6  23  11  -16  6  5  -16  -5  14  -19  -4  -3  6
26  -6  3  -13  -5  -11  4  22  6  -1  -11  14  16
-6  0  33  3  -24  -20  -1  9  29  10  -34  12  -4
19  34  -4  -24  28  20  -20  -7  4  -32  19  -8  18
1  3  6  1  0  0  1  2  6  2  -2  3  2
-28  -55  0  55  -28  -20  45  15  -13  64  -7  15  -24
-29  19  6  28  16  25  3  -22  2  12  25  -10  -14
1  2  4  1  0  0  0  2  4  1  -2  2  1
0  0  0  0  0  0  0  0  0  0  0  0  0
3  15  12  -6  2  2  -7  -1  13  -7  -4  1  4
Counting starts at 1.
The entry in row 1 and column 3 -> 11
The entry in the bottom-right corner -> 4
What is the bottom-left entry? 3
What is the entry in the top-left corner? 6
What is the entry directly below the largest entry? 12
The entry at row 2, column 1 is 26
The entry just right of -55 -> 0
What is the entry directly above the smallest entry? 3
The entry at row 3, column 2 is 0
The top entry of the column that holds the smallest entry: 23
What is the entry at row 3, column 3? 33
The entry in row 2 and column 3: 3
What is the entry in row 3 and column 1? -6
The smallest entry -> -55
The maximum is 64
The bottom entry of the column that holds the smallest entry is 15
What is the entry just left of -22? 3
What is the entry just left of the smallest entry? -28
What is the entry directly above 55? 1
What is the entry just right of the largest entry? -7
What is the top-right entry? 6
The entry just left of -19 -> 14
The entry just left of the largest entry -> -13

X =
[[  5  42 -18  -1  31  -9   0   0   5 -44  -2   0  -9   5  23]
 [ 22   1  10  -4  24 -38  -3  -2 -14  19 -24   7  -9 -12 -32]
 [ 26  16   0   0 -57 -43  -1   0  10 -20 -30 -22  16  19  12]
 [-21   6  17   2   3  38   2  -1  -3 -18  21   8  -7  -5   8]
 [-15  33 -61   5  69  19   2   0  -2 -20  10  -7 -17   2  33]]
Rows and columns are numbered from 1.
Which number is the entry directly above the largest entry? 3
The entry directly above 26: 22
Which number is the entry just right of the smallest entry? 5
The entry in row 1 and column 1 -> 5
Which number is the entry in row 1 and column 3? -18
The entry just right of -38: -3
Which number is the entry in row 3 and column 3? 0
Which number is the top-right entry? 23
The bottom entry of the column that holds the smallest entry: -61
Which number is the entry at row 3, column 1? 26
The entry in the bottom-left corner is -15
Which number is the entry directly above the centre entry? -2
The entry directly above -43 is -38
The entry just right of -44: -2
The entry directly above -4 is -1
The entry at the centre is 0
Which number is the entry just left of 6? -21
Which number is the entry just right of 38? 2
The entry just left of the smallest entry -> 33
Which number is the entry just left of -43? -57
Which number is the entry directly above 1? 42
Which number is the entry just right of -12? -32
Which number is the entry directly above -57? 24

-31  -48  -6  65  -29  -5  2  -22  50  -20  41  -18  -34
-25  -5  -10  -11  37  -10  -2  -4  26  28  17  -15  -2
Report the entry just right of -15.
-2
Report the minimum.
-48
Report the entry just left of 28.
26
Report the smallest entry in the first column.
-31
The smallest entry in the last row: -25
Report the entry just left of -11.
-10
Report the fourth entry in reading order.
65
The third-last entry, reading row by row -> 17
Report the bottom entry of the column that holds the largest entry.
-11
Report the second entry from the end, reading row by row.
-15
